In the data rows, zero lies at 4.5, halfway between 4 and 5.
How far apart are the two rows of each pair, measured in a hidden way? 0 means very close, and 40 very far. Two or three weighted sums of its numbers give each row a place; it is the straight-line distance between the places.
[4 4 5 6 5 6 5 4 5 3 6 4 6 5 5 6]
[5 3 6 4 5 4 5 4 7 2 2 7 6 2 4 5] ~ 25
[4 5 5 3 6 3 4 4 4 3 4 5 6 5 5 4]
[7 7 4 8 5 6 2 3 3 7 6 3 3 9 5 6] ~ 18
[5 5 7 3 6 4 5 4 5 3 2 6 7 4 5 4]
[5 4 4 5 5 4 4 6 4 5 6 3 3 4 6 5] ~ 7
[3 3 6 5 3 4 4 3 6 5 4 5 4 5 5 6]
[2 3 5 5 4 4 6 5 6 5 6 6 4 4 6 7] ~ 19
[7 4 6 3 4 2 4 6 6 1 2 6 8 3 4 5]
[6 3 6 5 4 5 3 5 6 3 4 4 5 4 4 6] ~ 12
[0 7 0 3 8 5 6 5 2 7 6 7 3 4 1 1]
[5 3 5 5 2 3 5 4 7 5 3 5 3 5 5 6] ~ 8
[5 6 3 6 4 6 3 5 4 3 4 4 4 6 5 5]
[6 5 5 6 5 6 3 5 3 5 7 2 4 8 4 5] ~ 14
[2 6 2 2 6 4 5 5 2 7 6 6 2 5 3 0]
[6 5 3 4 4 4 3 6 3 6 6 4 5 5 5 5] ~ 30
[3 4 3 5 3 5 5 5 6 7 3 7 4 4 5 4]
[3 4 5 3 4 3 6 6 5 6 5 6 4 2 6 4] ~ 7
[5 5 6 4 4 4 4 4 5 3 3 3 5 4 5 4]
[3 5 2 6 4 5 4 4 5 4 4 5 5 6 4 5] ~ 15
[3 4 5 5 4 5 5 5 5 6 5 4 4 5 5 6]
[3 6 3 3 6 4 5 4 3 5 3 6 3 4 3 3] ~ 8
[6 5 5 2 4 3 6 3 3 4 4 5 6 1 5 2]
[5 7 4 8 6 8 3 4 2 5 8 2 2 8 3 5] ~ 13
[6 6 3 8 6 8 2 4 2 5 7 1 4 8 3 6]
[5 5 5 4 3 4 5 2 5 2 3 6 6 4 5 4] ~ 33
[5 3 7 6 3 4 6 6 7 5 5 5 4 5 5 6]
[4 6 5 7 9 7 2 5 0 8 9 0 0 9 2 4] ~ 7
[5 4 4 6 2 2 5 4 7 5 4 6 3 2 6 7]
[5 5 4 4 3 4 5 5 4 3 4 5 5 4 4 4] ~ 12
[5 4 3 6 2 5 6 3 4 4 5 4 4 7 6 5]
[5 4 5 6 3 3 4 3 6 4 2 5 5 4 5 4] ~ 14
[7 5 7 3 5 3 5 5 5 1 2 5 7 3 5 4]
[4 1 6 3 4 4 5 4 5 5 4 4 5 4 4 4] ~ 12
[5 7 2 3 5 4 4 3 4 5 2 5 4 4 4 2]
[5 6 4 6 5 7 4 5 4 6 5 3 5 7 4 6] ~ 26
[4 4 4 4 5 3 5 3 5 3 4 6 5 4 5 5]
[3 4 5 3 5 3 6 4 6 4 4 6 5 2 4 4] ~ 16
[3 2 5 7 2 5 6 4 7 7 4 6 2 5 4 6]
[5 6 3 3 5 3 5 4 3 4 3 7 6 4 4 2] ~ 22
[2 5 1 5 3 4 5 3 5 8 5 5 2 3 5 4]
[7 5 6 4 3 4 3 5 6 3 3 4 6 4 5 5] ~ 3
[4 2 6 6 4 4 6 5 6 5 6 4 4 4 7 8]
[6 5 4 7 3 5 2 4 5 4 5 2 6 7 5 6] ~ 24
[5 4 5 4 4 5 4 5 6 3 3 4 5 5 5 5]
[5 5 4 6 3 3 4 5 7 5 3 5 3 5 4 7] ~ 23
[5 3 7 5 5 4 2 6 6 2 5 2 6 4 4 5]
[6 4 5 4 7 6 2 5 3 2 6 2 7 6 3 5] ~ 14
[5 5 2 7 4 5 3 4 3 4 5 3 4 8 5 5]
[7 6 3 7 5 6 1 6 3 4 6 1 4 6 4 6] ~ 24
[5 4 5 3 4 4 7 5 6 1 3 6 7 2 6 4]
[6 4 6 3 4 3 4 4 5 3 5 5 8 3 6 3] ~ 35
[5 4 4 5 3 5 4 4 5 5 5 5 5 6 5 6]
[4 4 6 2 6 3 6 5 5 3 4 5 6 2 4 2] ~ 21
[6 3 6 3 5 4 5 5 4 3 3 6 5 2 5 3]
[3 3 7 5 5 6 5 6 5 5 6 6 5 4 5 6] ~ 16
[5 2 5 3 6 4 6 4 4 2 4 5 6 4 5 4]
[4 2 7 5 3 5 5 3 6 5 6 3 5 5 5 7] ~ 9
[4 3 5 7 3 4 5 4 5 5 4 3 3 5 5 6]
[1 5 4 8 9 8 1 3 0 9 9 0 0 8 1 2] ~ 28
[4 3 6 6 3 4 4 5 6 6 3 5 5 4 5 6]
[2 6 3 2 8 6 6 5 1 6 7 4 3 4 2 0] ~ 22
[7 3 6 4 7 7 4 6 4 1 6 3 7 7 4 5]
[4 3 5 5 4 5 4 2 6 4 3 6 5 5 4 6] ~ 9
[8 5 5 4 4 3 3 4 5 3 2 5 6 5 5 5]
[6 4 5 6 4 4 3 4 5 4 4 3 5 5 6 5] ~ 14
[5 4 6 2 6 5 5 3 4 4 4 5 5 5 5 4]
[8 7 4 2 4 2 4 2 4 2 2 4 7 3 3 3] ~ 4
[4 4 5 6 2 6 4 3 6 6 4 5 3 5 4 5]
[6 4 4 4 3 4 4 4 4 4 3 5 5 3 5 4] ~ 13
[3 6 4 2 8 5 5 6 1 6 7 4 3 5 3 1]
[4 4 4 5 5 4 4 4 6 3 4 6 4 5 4 5] ~ 7
[2 4 5 5 4 4 5 6 6 6 5 4 4 4 5 6]
[5 2 5 5 4 4 4 4 5 5 4 4 4 4 5 5] ~ 13
[5 5 2 6 3 5 4 4 4 5 5 4 4 6 5 5]
[4 4 5 6 4 5 5 5 5 6 6 5 4 6 5 7] ~ 17
[4 2 6 5 5 6 5 5 6 5 6 5 4 4 4 6]
[6 5 5 3 3 4 4 3 6 4 3 4 6 4 5 5] ~ 12
[5 5 3 7 4 5 4 4 4 4 6 4 5 6 6 6]
[4 5 6 3 6 4 6 5 4 3 3 5 6 3 4 3] ~ 34
[7 5 6 4 5 5 4 5 5 3 3 5 7 5 4 4]
[4 5 4 2 5 5 6 6 3 4 4 5 4 3 5 3] ~ 17
[5 5 3 7 4 5 3 4 4 5 6 4 4 7 5 6]
[6 7 4 3 3 4 4 4 6 5 2 7 6 4 2 3] ~ 27
[5 5 2 7 5 6 2 4 4 5 6 3 4 7 2 5]
[6 3 7 5 4 6 5 5 6 4 6 4 5 4 5 6] ~ 4
[4 2 8 5 5 5 5 6 6 2 7 1 7 5 6 8]
[5 5 5 8 7 7 3 5 2 6 8 1 2 8 2 5] ~ 4
[8 8 2 4 3 4 5 6 6 3 0 7 7 5 4 4]
[5 5 4 7 2 4 4 3 5 5 4 3 4 4 5 6] ~ 32
[5 5 5 4 2 4 4 4 5 5 3 4 6 3 5 4]
[3 5 4 5 4 5 4 5 6 6 4 4 3 5 4 5] ~ 15
[5 5 6 3 5 5 4 5 4 2 4 5 7 3 5 4]
[2 3 2 3 3 4 6 5 7 7 4 8 3 2 5 5] ~ 25
[4 5 5 3 4 3 5 3 6 4 4 5 6 4 4 4]
[8 4 5 4 4 3 4 4 5 1 2 5 6 2 4 5] ~ 27
[5 6 5 2 6 4 6 4 2 6 4 5 4 4 5 2]
[4 4 2 6 4 6 6 4 4 6 5 4 4 6 6 6] ~ 10
[6 4 5 5 4 6 3 4 3 4 5 3 4 7 4 6]
[3 3 4 5 4 5 6 4 6 6 5 6 3 4 5 5] ~ 6
[3 5 3 3 6 7 6 5 2 5 6 5 4 5 3 2]
[6 4 4 6 6 5 4 4 2 5 7 2 5 6 6 5] ~ 27
[5 4 3 5 4 4 3 5 4 5 5 3 4 5 5 5]
[3 3 5 5 3 4 4 5 5 6 6 5 3 4 6 6] ~ 10
[4 3 4 7 2 6 4 4 6 4 4 4 3 7 5 5]
[5 5 5 3 5 4 5 3 5 3 4 6 6 3 4 3] ~ 11
[4 4 0 6 3 5 5 5 6 5 2 5 4 5 5 4]
[5 8 2 1 6 3 4 6 4 4 2 6 6 3 3 2] ~ 10
[5 4 7 6 7 6 2 4 2 7 6 2 3 7 5 3]
[6 7 3 2 4 3 4 6 5 3 2 6 6 3 6 3] ~ 24
[4 6 5 2 6 4 6 4 4 5 3 5 5 3 4 2]
[5 3 6 4 5 2 3 5 6 4 5 6 4 4 4 6] ~ 20
[4 3 4 6 2 4 3 5 6 5 4 6 4 5 4 6]
[7 5 3 8 4 6 2 4 3 5 6 2 4 8 4 7] ~ 16
[4 3 4 2 4 3 6 5 6 3 3 6 5 3 5 4]
[7 7 3 7 4 8 2 5 3 5 7 2 5 7 5 5] ~ 30
[6 5 4 7 6 5 1 5 2 5 7 1 4 8 4 5]
[2 6 4 8 8 6 2 4 0 7 8 2 2 8 2 3] ~ 8
[8 6 5 4 4 4 4 4 6 2 2 5 8 5 4 5]
[1 4 3 3 4 3 5 3 6 7 5 8 2 2 5 4] ~ 20
[7 5 4 7 6 7 2 3 2 6 7 3 2 8 3 6]
[6 4 5 4 4 3 4 3 5 2 3 4 6 4 3 4] ~ 25
[5 4 6 4 3 4 5 3 6 4 4 5 5 3 4 5]
[1 6 2 2 6 4 7 5 2 6 4 6 4 4 3 1] ~ 19
[5 5 4 7 3 5 5 3 6 5 5 3 4 7 5 7]
[5 4 6 5 4 4 4 2 6 5 4 4 3 3 5 6] ~ 14
[5 6 3 7 4 6 2 4 4 5 6 3 5 7 3 6]
[3 6 3 4 7 7 5 4 1 6 7 5 4 5 2 2] ~ 8
[4 3 6 5 3 5 6 4 7 4 4 5 5 4 6 6]
[4 5 2 6 4 5 3 4 3 5 6 4 4 6 6 6] ~ 22
[5 6 3 7 4 6 1 5 4 4 5 2 5 7 3 6]
[5 5 7 4 5 6 6 4 4 4 6 3 6 5 6 6] ~ 11
[5 5 6 3 7 6 4 6 3 3 6 3 7 6 3 5]
[5 5 6 5 5 5 4 5 2 5 6 2 4 6 4 5] ~ 5
[6 6 4 2 5 3 4 6 4 3 2 5 7 3 4 3]
[5 2 8 5 3 4 6 6 6 6 5 4 4 4 6 5] ~ 14
[0 6 3 1 8 5 6 5 1 7 6 6 4 4 2 1]
[4 5 3 2 9 7 5 5 0 5 8 2 4 5 3 1] ~ 11
[3 7 2 1 7 5 6 6 2 6 6 5 3 4 4 0]
[4 4 6 2 6 3 6 4 4 3 4 7 5 3 6 3] ~ 18
[3 3 6 5 4 5 5 4 6 6 6 5 3 4 5 7]
[2 1 3 4 3 5 5 6 5 6 5 6 3 2 5 4] ~ 19
[3 2 4 6 4 3 5 5 5 5 5 5 4 4 5 6]
[3 4 5 7 3 6 6 4 6 6 5 4 2 6 5 7] ~ 10
[4 4 4 5 4 5 3 6 5 6 5 5 4 5 4 5]
[4 4 6 5 5 5 5 6 6 6 6 4 4 5 5 6] ~ 4
[5 4 5 5 3 4 4 3 6 4 3 4 6 5 4 5]
[5 6 5 4 5 4 5 3 4 2 3 6 6 5 5 4] ~ 15
[6 7 2 7 6 7 0 4 1 5 6 1 3 8 3 5]
[5 2 5 4 3 3 6 4 5 5 5 5 4 4 7 5] ~ 9
[4 6 3 6 5 6 2 3 3 5 5 2 5 6 4 5]
[5 3 6 4 4 5 4 4 5 4 5 4 6 5 6 5] ~ 9
[4 4 3 6 3 5 5 5 5 5 5 4 3 5 5 5]
[6 6 3 6 4 5 3 4 3 5 6 2 5 6 6 5] ~ 24
[4 4 3 5 4 4 5 4 6 7 5 6 2 4 5 5]
[3 5 4 3 7 6 5 5 3 3 7 5 4 3 4 3] ~ 17
[3 4 5 3 4 5 5 5 5 4 5 5 4 3 5 4]
[1 5 2 2 9 7 6 7 0 6 9 2 3 8 3 1] ~ 13
[5 4 5 5 4 3 4 4 5 6 5 4 4 4 5 6]
[6 3 6 5 4 3 4 5 4 4 5 3 5 5 6 5] ~ 10
[3 4 5 6 2 4 4 3 6 6 4 4 4 4 6 5]
[4 3 5 5 5 5 5 4 6 5 5 5 4 3 5 5] ~ 16
[3 4 3 6 4 5 4 3 6 6 4 6 3 5 4 7]
[4 4 5 3 3 4 5 4 5 3 2 4 5 4 4 5] ~ 21
[4 6 4 3 6 4 5 4 2 5 5 5 4 4 5 3]
[5 4 7 3 3 4 7 4 6 3 3 5 6 3 6 6] ~ 16
[6 5 4 3 3 3 5 5 4 2 2 5 6 3 6 2]
[6 6 4 6 6 6 2 5 2 5 6 1 4 7 4 5] ~ 23
[6 5 6 5 5 6 5 6 2 6 8 1 4 7 6 5]
[5 6 3 7 5 5 2 4 2 4 6 1 5 8 5 6] ~ 8
[4 4 5 3 6 5 5 4 4 2 5 5 5 4 4 4]
[6 3 6 4 3 4 5 3 5 4 3 5 4 4 5 4] ~ 6
[7 6 5 7 6 5 2 6 2 5 6 2 2 7 2 4]
[5 4 6 2 6 3 6 4 5 2 2 5 6 2 5 3] ~ 19
[3 4 4 6 4 3 6 3 4 5 5 4 3 5 7 5]
[3 7 2 1 5 4 6 6 3 6 3 6 3 4 3 0] ~ 37
[4 4 6 2 6 5 5 5 5 4 3 5 6 4 4 3]
[5 4 6 4 7 6 3 7 2 2 6 1 7 7 3 6] ~ 23
[7 4 4 7 5 5 2 5 4 5 6 4 4 6 4 5]
[3 2 7 6 3 5 5 5 6 6 5 4 4 4 6 6] ~ 19
[6 4 5 7 4 5 4 4 5 4 5 5 4 6 5 5]
[7 5 7 3 6 4 5 4 5 1 2 6 8 2 5 4] ~ 17
